Look-ups in named tables: a row name and a column name give one cell, copied from the table.

zosunuz =
|  | pufadit | bep | keb | zag | lobef | nem |
|---|---|---|---|---|---|---|
| vut | 59 | 51 | 68 | 75 | 62 | 61 |
| tuz | 60 | 58 | 55 | 54 | 54 | 59 |
| kabibe | 54 | 55 | 49 | 55 | 54 | 58 |
| sadu | 55 | 56 | 57 | 52 | 54 | 54 |
| zor | 55 | 65 | 45 | 46 | 55 | 63 |
| kule | 60 | 56 | 51 | 56 | 52 | 58 |
| bavep | 56 | 72 | 39 | 45 | 47 | 63 |
| zemozeg | 57 | 56 | 57 | 58 | 65 | 58 |
| gor | 66 | 40 | 66 | 75 | 58 | 67 |
| loroni | 66 | 63 | 21 | 62 | 1 | 60 |
| nog | 66 | 10 | 63 | 41 | 43 | 52 |

What is the nem of loroni in zosunuz?
60
What is the lobef of tuz in zosunuz?
54
What is the keb of zemozeg in zosunuz?
57
What is the zag of zor in zosunuz?
46
What is the lobef of kabibe in zosunuz?
54
What is the zag of tuz in zosunuz?
54
What is the keb of vut in zosunuz?
68
What is the keb of tuz in zosunuz?
55
What is the zag of bavep in zosunuz?
45
What is the lobef of sadu in zosunuz?
54

Table tineda
cols = panozez, gutoso, vepar, goka, rar
fenafor: [6001, 5591, 5731, 5798, 5807]
zam: [7984, 8018, 5457, 6620, 5555]
kikam: [6303, 4655, 4811, 8539, 6931]
novu: [6315, 6173, 6158, 6474, 4954]
rel: [6790, 6972, 6513, 6510, 5441]
goda: [5625, 5691, 5610, 5664, 5818]
faz: [5532, 4776, 5158, 7755, 6434]
badov: [5394, 5754, 5445, 6245, 5850]
tosog: [5511, 5589, 5917, 5313, 6011]
tupom: [6053, 5622, 6650, 5838, 5663]
gonob: [6018, 7049, 5234, 5691, 3871]
zegagib: [5672, 5908, 5835, 5722, 5988]
nirup: [4243, 3628, 1825, 6520, 6661]
fiz: [8680, 8153, 5525, 6711, 5540]

What is the goka of nirup in tineda? 6520
What is the panozez of zegagib in tineda? 5672
What is the vepar of zegagib in tineda? 5835
What is the panozez of fenafor in tineda? 6001
What is the vepar of rel in tineda? 6513
What is the gutoso of badov in tineda? 5754
What is the vepar of gonob in tineda? 5234
What is the rar of novu in tineda? 4954
What is the rar of badov in tineda? 5850
What is the goka of zegagib in tineda? 5722
What is the vepar of fiz in tineda? 5525
What is the vepar of zam in tineda? 5457
What is the rar of nirup in tineda? 6661
What is the rar of tosog in tineda? 6011
What is the panozez of novu in tineda? 6315
What is the rar of goda in tineda? 5818
What is the panozez of gonob in tineda? 6018
What is the vepar of goda in tineda? 5610

tor.csv
,besupu,mupasit,lonidab,pemuzu,sof,tobe,purufes,bagu,lona,degitav
zez,94,88,122,109,197,71,122,114,154,239
vero,191,115,163,153,154,123,106,2,108,142
vad,102,164,103,135,107,168,145,117,87,119
dite,123,156,119,121,114,168,156,117,118,114
zotev,168,170,113,192,122,119,38,159,151,128
zef,204,140,165,161,107,142,82,167,164,127
tis,127,114,136,139,124,136,139,120,114,121
lim,59,175,51,162,39,85,121,148,92,200
mafupif,111,174,138,106,85,228,179,118,91,127

vad, lona => 87
zef, degitav => 127
lim, pemuzu => 162
vad, sof => 107
vero, purufes => 106
mafupif, bagu => 118
vad, degitav => 119
lim, lona => 92
mafupif, mupasit => 174
Which row has the largest besupu? zef

lomelar =
         nolitek  tafosog   kon  padivo  vetep  gududev   rut  rafetob
fesam       84.5     20.6  16.3    77.2   27.7     56.0  44.4     72.7
dizol       31.2     26.0  12.6    25.0   16.5     32.0  11.7     68.0
latup       62.9     45.7  43.8    77.2   47.9     77.9  46.7     66.5
leb         64.4     53.6  53.3    27.0   37.2     49.4  16.4     36.5
par         63.9     69.0  23.2    40.3   24.0     77.9  27.5     50.0
dufa        44.7     52.8  51.3    31.9   24.1     69.7  13.9     51.3
tiv         60.7     33.2  14.4    75.8   20.4     52.6  25.0     72.7
vegepeg     83.1     83.0  56.6    38.7   43.8     74.0  32.6     37.5
rusi        68.6     64.4  56.6    33.3   47.9     36.0  26.9     37.6
rir         34.7     78.7  16.4    73.7   19.9     64.9  20.9     67.2
laku        84.5     66.7  18.6    59.9   21.9     48.4  26.0     53.3
sosife      41.8     22.0  20.6    36.6   30.0     44.0  46.7     41.9
biv         49.5     83.0  16.6    53.4   25.2     55.1  19.7     48.6

nolitek of par is 63.9
vetep of latup is 47.9
tafosog of latup is 45.7
rafetob of vegepeg is 37.5
nolitek of fesam is 84.5
rafetob of tiv is 72.7

mipop:
,zitegu,sunuto,zutoz,tebune,gak,dadimil,sog,muvob
zut,35.3,25.7,16.6,24.0,20.6,30.1,28.6,75.3
zerovi,33.2,18.4,26.7,37.8,22.8,31.6,27.7,13.4
dokoper,45.0,19.0,30.3,37.9,14.4,30.9,18.2,3.5
kozi,26.5,33.8,36.9,33.2,19.4,38.9,25.9,5.5

zut, tebune: 24.0
zerovi, gak: 22.8
kozi, sog: 25.9
dokoper, tebune: 37.9
dokoper, muvob: 3.5
zerovi, sunuto: 18.4
kozi, tebune: 33.2
kozi, sunuto: 33.8
kozi, dadimil: 38.9

Table pelonuf
columns: konel, bev, lepifu, zol, puli, doro, laz
kud: [139, 139, 146, 135, 132, 133, 129]
lopafu: [151, 97, 164, 56, 115, 101, 211]
noki: [149, 211, 175, 240, 160, 171, 55]

lopafu, bev -> 97
kud, puli -> 132
kud, lepifu -> 146
noki, zol -> 240
noki, doro -> 171
kud, doro -> 133
noki, laz -> 55
lopafu, konel -> 151
lopafu, laz -> 211
kud, konel -> 139
lopafu, lepifu -> 164
lopafu, puli -> 115

nopadas =
cols = dul, pasi, tirufis, dib, vulug, roriso, doma, zoruso, bimabi, fovog
rifekeg: [486, 696, 706, 586, 753, 428, 677, 634, 407, 490]
zel: [549, 578, 535, 641, 656, 443, 491, 723, 312, 440]
votovu: [477, 667, 74, 87, 536, 789, 460, 454, 525, 550]
ruz: [534, 668, 546, 416, 653, 330, 667, 641, 578, 454]
zuled: [629, 326, 180, 523, 550, 706, 518, 554, 545, 292]
lolu: [674, 557, 437, 427, 502, 366, 550, 463, 456, 260]
keb: [250, 259, 473, 531, 229, 479, 550, 521, 338, 587]
dil: [334, 385, 366, 724, 165, 647, 400, 408, 304, 440]
bod: [611, 658, 644, 563, 689, 463, 608, 670, 561, 319]
res: [437, 277, 550, 452, 938, 629, 405, 165, 611, 313]

keb, dul -> 250
rifekeg, bimabi -> 407
zel, doma -> 491
lolu, vulug -> 502
lolu, zoruso -> 463
zuled, tirufis -> 180
votovu, vulug -> 536
dil, roriso -> 647
res, dib -> 452
rifekeg, tirufis -> 706
dil, tirufis -> 366

